In the data rows, 128 means zero.
Here are some points, one per row:
[157 157 129 162 131 160 107 130 110 141 176  93 118 126 127 143 130 130
  98 177 159 169 120 169 145 144 139 135 118 140  86 102  94 119 128 108
 108 150 166 156 135 126 110 122 147 155 175  96 155 110 104 105 121 136
 134 112 154 127 138 126 120 139 158]
[144 135 153 111 129 144 123 160 131 136 166 151 132 140 164 158 142 136
  95 101 138 103  85 117 135 146 153  94 146 127 101 162 158 135 136 140
 106 132 105 155 134 155 127 119 112 130 165 138 111 120  95 180 190 108
 159 132 196 112 189  93 131 117 143]
[117 169 173 122 104 146 160 121 133  99 107 130 117 113 159 143 115 118
 119 149 158 104 150 122 103 144 141 124  68 113  87 183 129 138  82 175
 137 156 173 164 143 119 160 167 130 115 118  77 115  97 141 111 133 154
 121 117 109 125 144 124 120 121 155]
[169 166 123 162 107 127  74 143 178 129 101 114 101 134 118 101 142 125
 198 140 126 143 116 121 112 100 144 143 136 177 139 204 125 134 142 108
 117 100  96 121 107 143 117 128 109 140 103  88 126 152 115 139 152 141
  99 145 116 106 152  94 126 146 119]
[139  97  95 104 146  97 135 119 140 131 134 120 135 133 139 141 191 106
 130 172 162  70  90 155 142 137  87 118 160  74 106 170 130 156  90 103
 149 141 123 105 103 116 129 103 125  99 114 208 134 162 145 134 149 110
 107 110 132  86 132 144 130 123 155]
[ 79 123 145  96 184  98 130 146 122 126 112  97 179 137 120 133 102 115
 152 136 155 118 129 114 133 139 124 136 116 104 175 143 116 149 145 107
 100 141 160 134 126 166 154  89 106 139 133 124 172 156  88  94 127 160
 131 167 110 126 149 151 141 158 137]
[125 147 124 136 139  58 115 106 140 156 131 162 129 107 127 155 119 141
 112 118 123  85 134 130 174 120 128 130 129  99 143  82 142 113 127 151
 184 110 134 125  76 151 158 155 143 153 108  63 164 102 102 134 152 131
 123 155  56 112 150 139 123 134 107]
[106 138  97 111 146  89 125 101 161 117 132 122 145 160  98 126 104 113
 144  82 149 120 116 134 150  79 135 151 156  99 123  85 112 110 146 246
 143 122  84 144 189 126 141 126 122 169 154 143 122 110 161 131 100 108
 136 148 131 138 110 105 118  88 119]
[153 109 124 130 131 121 148 134 126 157 132 135 137 151 136 102 103  82
 101 100 190 111 129 129 141  95 119 111 116 155 121 121  88  75 163 105
 118 133 140 134  86 150 152 255  85 107 121 147 114 117 142 138  85 124
 115 138 156  87  94 118 119  91 131]
[141 138 176 112 122 147 175  91 106 136 122 131  84 138  87 123  76 177
 119 118 143  97 128 178 118 166 112 176 147 198 135 107 114 125 119 108
 128 106 116 122 118 159 136  94 125 140 123 135 161 143 159 121 126 120
 121 136 164 128 121 126  82 131 100]
[144  97  89  97 118 163 136 155 190 134 129 119 139 149 108  96 134 183
 149 113 140 123 126 124 118 168 159 192 113 185 112 148 175  94 155 122
 128 139 125 109 115 112 134 125 122 103 135 157 103 117 119  97 153 142
 130  93 112 105 150 140 128 116 124]
[207 140 107 116  69  91 161 108 153 124 112  74  92 149 115 119  92 140
 126 140 120 213 129  97 140 163 108 150 144  91 137  83 139 114 138 120
 116 114 120 106  93 159 163  81 127  91  82 151  96  90 128 163 118 123
 147 133 153 135 127 101 138 114 109]
[ 76  89 137 125 102 145 127 113  56 127 167  99 146 134 117 130 143 107
 128 159 103  89 137 100 102  80 164 150 129 109 205 147 145 141 178 117
 116 128 146 114  84 122 136  84 125 161 171 105 119  79 128 149 125  99
  91  84 111 143 146  99 135 136 108]
[ 94  84 108 112 114 117 105 137 104 127 139  92 103 104 113 106  92 109
 107 114 111  78  77  97 119  88 103 116  93 117  89  97  99 132  98 106
  85  88 103  84 218  66 123 148  93 111 118  62  84 106  85  98 121 104
 114 127 115 105  72 139 132 117 130]
[113 129 141 114  98 141 122 150 161  99  87 120 139 137 159 153  70 159
 186 123 109 111 139 158 130 127 130 150 134  93 112 173 120 118 124  92
 145 135  89 151 126 126 123 144 148 172 158 111 113 158 170 150 125 119
 126 141 101 143 115 105 164 140 116]
[117 133  98 103 151 136 147 117 102 154 156 139 116 100 131 150 129 121
 108 123 143 231  77 134 130  96 121 100 111 163 137 135 130 119 180 109
 171 128 127 121 158  82 135 147 169 126 121 117  93 159 163 116 118 124
 141 138 137 122 129 121 158 145 102]
[157 143 109 125 122 127 137 153  93 133 103 118 149 128 110 101 120  95
 106 122 102 110 120 122  96 112 127  77 113 111  81 139 140  97  99 139
 155 136 147 117 199 171  73 159 120 102 119  73 139 119 157  79  86 132
  97  73 110  96 144 134 137 146 165]
[ 86 112  98 120  85  89 126 133  92  82 111 113 133  90 125  91 128 148
 129 118 117 171  85 124 140 125 134 117 162 163 118 127 152 157 119  89
 135 171 135 124 213 110  95 178 145 124 117  74 141 120 106 187 128 140
 122  95 147 154 102 129 111 152 107]
[138 104 145 139 141 109 128 151 166 160 142 151 145  96 125 125  94 154
 205 134 140  94  93 123 127 139 140 123 154 138 105 140 159 158 181 118
 136 123 161 149 135 129 136 110 132 119 124 137 115 124 132 144 116 126
 139 140 132 181  90 111  99 162 148]
[ 94 146 118 180 145 158 163 142 152 125 122 164 130 141 100 154  83 146
 163 116 115 195 102 128 103 143 156 147 140  94 118 147 133 129 112 132
 126  89 142 108 116 124 149 117 140 121 164 127 173 134 129 138 139 122
  92 156 139 129 111 185 134 104  98]
[102 110 124  93 126 121 100  94 132 101  82 134 108 100  99 137 125 107
  78 111 114 102 139 100 114 118 128  90 124  89  56 166 100 104 143  99
 106 100  90 136  93 120  87  84 149 124 113 212 137 122  68 101 106 117
 149  94 134 149 158 111  90 106  90]
[106 109 109 122 127 104 124 114 115 122 116 153 123 156 102 172 140 113
  91 109 152 120 218 171 113 161 102 118 136 119 224 157 105 106 154 126
 151  85 178 169 126  92 112  88 108 103 115 130 121 112 104 145 134 119
  91 141 124 118 109 129 124 123 121]
[125 160 120 144 121 113 108 142  99  88 194 154 116 146 136  97 154 150
 133 127 114 102 151 144 146  93 163 103 136 109 169 164 123 135 134 108
 141 171  71 122 105 163 135 127 110 102 111 183 112  91  64 115 105 131
 168 128 129 147 108 146 129 195 126]
[118 104 122 111 124 132 150 138 116 123 114 158 125 136 169  76 129 116
 114 130 125 184 124 147 116 147 129 178  92 154  92 106 119 115 119 110
 147  97 108 172 111 142 139  74 100 128 130 138 116 117 154 133 142 151
 102 163 117 147 131 132 118 133 152]
[164 141 157 164 172 143 171 106 150 106 107 152  98 161 128 123 163 103
  83 128 109  96 154 132 164 119  85 122 104 125 117 122 140 144 166 124
 123 164 121 135 143 107 142 140 136 126 143  84 153 143 121 130 129 138
 155 134 112 139 166 152 125  99 163]
[146 163 127 126 140 131 104 151 104 143 109 152 142 116 153 168 156 134
  77 158 138 111 110 129 176 103 112 118  93 165 114 145 142 108 115 160
  91 118 163 131 140 144 110 140 150 103 178 142 125 117 137 126 113 139
 120 104 153 164  76 105 202 156 128]
[145 126 162 152 122 123 112 141 152 104 127 120 148  98 152 165  88  90
 131 130 104 117 148 160 112 126 150 123 120 215 137  97 149 138 129  96
 169 158 131 108 129 152 127  97 101  91 119 163 147 145 148 111  82 141
 121 115 161 139 157 140 123  77 106]
[ 86 116 126 131 109 103 111 186 107 117 140  98 115 142  86 103 111 124
 123 106  98 106 117 128 136 101  78  96 110 139  97 115 119 155 107 155
 136  98 199 120  76  96 122 165 151 140 112 234 142 105 137 147 127 113
 167 151 134 110 138 132 153 129 126]
[152 109 124 108 106 182 100 144 116 150 151 120 166  98 135 138 177 136
 154 155 116  96 131 114 169 122 127  49 119 119 145 146 136 135 141 188
 123 129  81 135 109 136 125 101 103 142 145 115 150 127 138 157 108 193
 155  89 137 144 117 182 101 152 146]
[154 135 134 156 125 160 114 102 104  87 165 168 137 100 151 128 126 117
 174 125 137 154 151 121 129 118 106 158 111 128 111 110 139 106 105 127
 113  97 149 128 220 151 112 132 125 147 117 149 128 177 133 141 112 100
 126 113  58 139 163 151 139 126 145]
[138 106 131 146 151 132  97 128 123  93 126 119 125 122 118 128 144 111
 129 118 121 110 123 162 126 151 131 114 158  97 107 113 113 143 126 183
 107 107 136 101 175 112 168 183 114 142  76 131 153  94 196 121 114 133
 110 137 133 123 141 124 140 133  73]
[100 135 114 112 129 165  94 126 143  94  91 160 142 135 130 136 136 149
 126 129 118 103 114 141 119 108  90 133  95  82 240  72 108 143 146 117
 144 133 159 126  93 151 101 124 152 142 122  87 101 101 130 122 146 126
 153 110 134 121 130 131 103 108 138]
[132 114 136 121 111 121 100  85 113 142 127 122 119 137 117 129 115 149
 124 120 163 225 145 151 141 116 101 106 163 144 119 121 175 155  81 110
 100 158 105 124  69 124 127 121  97 115 101  96 111 131 126 114 147 108
 141 144  98 137  95 116 129  89 140]
[139 127 155 112 121 113 140 153  98 101 172 127 175 125 126 126 134  99
  98 156 114 175 123  89 107 220 137 138 119 156 169 109 130 147 116 114
  90 127  75 122 108  77  86 148 158 133 148 121 156 164 151  86 154  96
 124 105 101 132 112 138 112 164 167]
[ 98 135 136 115 160 112 150 107 140 166 158 154 139 137 114 118 164 145
 133  98  82 113 144 130 118 146  99 184 184  97 147 161  89 124 102 144
 145 102 148 147 116 143 160 132 135 151 139  81 139 142 108 106 158 123
 184 157 208 162 107 141 191  83 100]
[115 112 131 168 140 119 145  99 112 149 111 114 139 188 138 113 151 135
 114 124 168 118 166 111 119 162 152  91 143 139 122  92 126 140  88 120
 125 104 100 120 119 142 173  91 255  92 139 137 101 134 127 138 132 138
 151 143 164 110 115 134 143 133 129]
[156 147 121 147  73 136 137 128 103 150  73 149 116 108 134 148 155 149
 107 103 124 104  90 111  72 156  93 146 148 123 124  85  92 106 125 113
 109 172 107 142 130 103 137  77 122 126 107 208 131 102 133 123 119 126
 125 153 119  96 139 108 127  84 116]
[165 158 131 121 149 142 151 150 160 172 150  85 103 126 121 156 151 121
 154 150 138 128 144 104 125 110 169  98 107 116 133 118 147 118 110  80
 115 169 122 137 155 122  95 188 126 184 122 142 112 120 143 151 165 163
 108 121  65 175 122 122 120 123 150]
[ 94 150 106 162 159 143 148 159 147 117 128 146 124 104 133 133 144 127
 152 143 128  96 189  84 125 119 116 115 150 105  90 101 158 143 146 201
 160 122 124 133 116 136 128 147 115 141 125  94 106 175 130 138 115  85
 112 169 146 149 132 109 118 142  87]
[121 140 134 150 157 161 122  76 150 116 152 115 109 126 163  70 144 129
  89 122 128 129 111 115 152 136 185  96 146 115 208 109 134 105 107 132
 119 153 180 108  94 100 109 114 121 106 113 112 126 186 127 125 102 134
 122 122 108  93 129  88 129 156 150]
[142 131 123 131 154 125  93 120 123 175  96  98 146 127 158 120  94 150
 161 138  62 141 142 133 114 113 161 188 135 143 118 150  96 145 140 140
 130 130 111 110 127 106 129 132 109 104 147 157 108 169 124 117 195 133
 112 126 134 146 139 178 106 138 151]
[121  91 165 109 113 132 160 117 154 167 107 133  92 127 137 145 169 113
 158 142 119 210 161 124 124 123 136 172  97 148 106 126 136 145 114 132
 128 139 125 110 148 144 102 120  98 155 132 127 154 129 110 122 107 144
 137 117 125  77 128 120 107 145 139]
There is one direction along which these points spread out most. Take the direction at right angles to it along which they spread out most. Go by this last direction. How far along it is each point below, from 0 to 99? 50 is the average, and the first point above lies past it. One standard deviation of the points above along it is 16.
[121  91 165 109 113 132 160 117 154 167 107 133  92 127 137 145 169 113
 158 142 119 210 161 124 124 123 136 172  97 148 106 126 136 145 114 132
 128 139 125 110 148 144 102 120  98 155 132 127 154 129 110 122 107 144
 137 117 125  77 128 120 107 145 139] 76
[142 131 123 131 154 125  93 120 123 175  96  98 146 127 158 120  94 150
 161 138  62 141 142 133 114 113 161 188 135 143 118 150  96 145 140 140
 130 130 111 110 127 106 129 132 109 104 147 157 108 169 124 117 195 133
 112 126 134 146 139 178 106 138 151] 70
[102 110 124  93 126 121 100  94 132 101  82 134 108 100  99 137 125 107
  78 111 114 102 139 100 114 118 128  90 124  89  56 166 100 104 143  99
 106 100  90 136  93 120  87  84 149 124 113 212 137 122  68 101 106 117
 149  94 134 149 158 111  90 106  90] 38
[118 104 122 111 124 132 150 138 116 123 114 158 125 136 169  76 129 116
 114 130 125 184 124 147 116 147 129 178  92 154  92 106 119 115 119 110
 147  97 108 172 111 142 139  74 100 128 130 138 116 117 154 133 142 151
 102 163 117 147 131 132 118 133 152] 74
[117 169 173 122 104 146 160 121 133  99 107 130 117 113 159 143 115 118
 119 149 158 104 150 122 103 144 141 124  68 113  87 183 129 138  82 175
 137 156 173 164 143 119 160 167 130 115 118  77 115  97 141 111 133 154
 121 117 109 125 144 124 120 121 155] 46
[152 109 124 108 106 182 100 144 116 150 151 120 166  98 135 138 177 136
 154 155 116  96 131 114 169 122 127  49 119 119 145 146 136 135 141 188
 123 129  81 135 109 136 125 101 103 142 145 115 150 127 138 157 108 193
 155  89 137 144 117 182 101 152 146] 37
[154 135 134 156 125 160 114 102 104  87 165 168 137 100 151 128 126 117
 174 125 137 154 151 121 129 118 106 158 111 128 111 110 139 106 105 127
 113  97 149 128 220 151 112 132 125 147 117 149 128 177 133 141 112 100
 126 113  58 139 163 151 139 126 145] 61
[ 76  89 137 125 102 145 127 113  56 127 167  99 146 134 117 130 143 107
 128 159 103  89 137 100 102  80 164 150 129 109 205 147 145 141 178 117
 116 128 146 114  84 122 136  84 125 161 171 105 119  79 128 149 125  99
  91  84 111 143 146  99 135 136 108] 33
[138 106 131 146 151 132  97 128 123  93 126 119 125 122 118 128 144 111
 129 118 121 110 123 162 126 151 131 114 158  97 107 113 113 143 126 183
 107 107 136 101 175 112 168 183 114 142  76 131 153  94 196 121 114 133
 110 137 133 123 141 124 140 133  73] 32
[ 86 112  98 120  85  89 126 133  92  82 111 113 133  90 125  91 128 148
 129 118 117 171  85 124 140 125 134 117 162 163 118 127 152 157 119  89
 135 171 135 124 213 110  95 178 145 124 117  74 141 120 106 187 128 140
 122  95 147 154 102 129 111 152 107] 59
[145 126 162 152 122 123 112 141 152 104 127 120 148  98 152 165  88  90
 131 130 104 117 148 160 112 126 150 123 120 215 137  97 149 138 129  96
 169 158 131 108 129 152 127  97 101  91 119 163 147 145 148 111  82 141
 121 115 161 139 157 140 123  77 106] 66
[ 94 146 118 180 145 158 163 142 152 125 122 164 130 141 100 154  83 146
 163 116 115 195 102 128 103 143 156 147 140  94 118 147 133 129 112 132
 126  89 142 108 116 124 149 117 140 121 164 127 173 134 129 138 139 122
  92 156 139 129 111 185 134 104  98] 62
[165 158 131 121 149 142 151 150 160 172 150  85 103 126 121 156 151 121
 154 150 138 128 144 104 125 110 169  98 107 116 133 118 147 118 110  80
 115 169 122 137 155 122  95 188 126 184 122 142 112 120 143 151 165 163
 108 121  65 175 122 122 120 123 150] 62
[ 94  84 108 112 114 117 105 137 104 127 139  92 103 104 113 106  92 109
 107 114 111  78  77  97 119  88 103 116  93 117  89  97  99 132  98 106
  85  88 103  84 218  66 123 148  93 111 118  62  84 106  85  98 121 104
 114 127 115 105  72 139 132 117 130] 35
[139  97  95 104 146  97 135 119 140 131 134 120 135 133 139 141 191 106
 130 172 162  70  90 155 142 137  87 118 160  74 106 170 130 156  90 103
 149 141 123 105 103 116 129 103 125  99 114 208 134 162 145 134 149 110
 107 110 132  86 132 144 130 123 155] 40
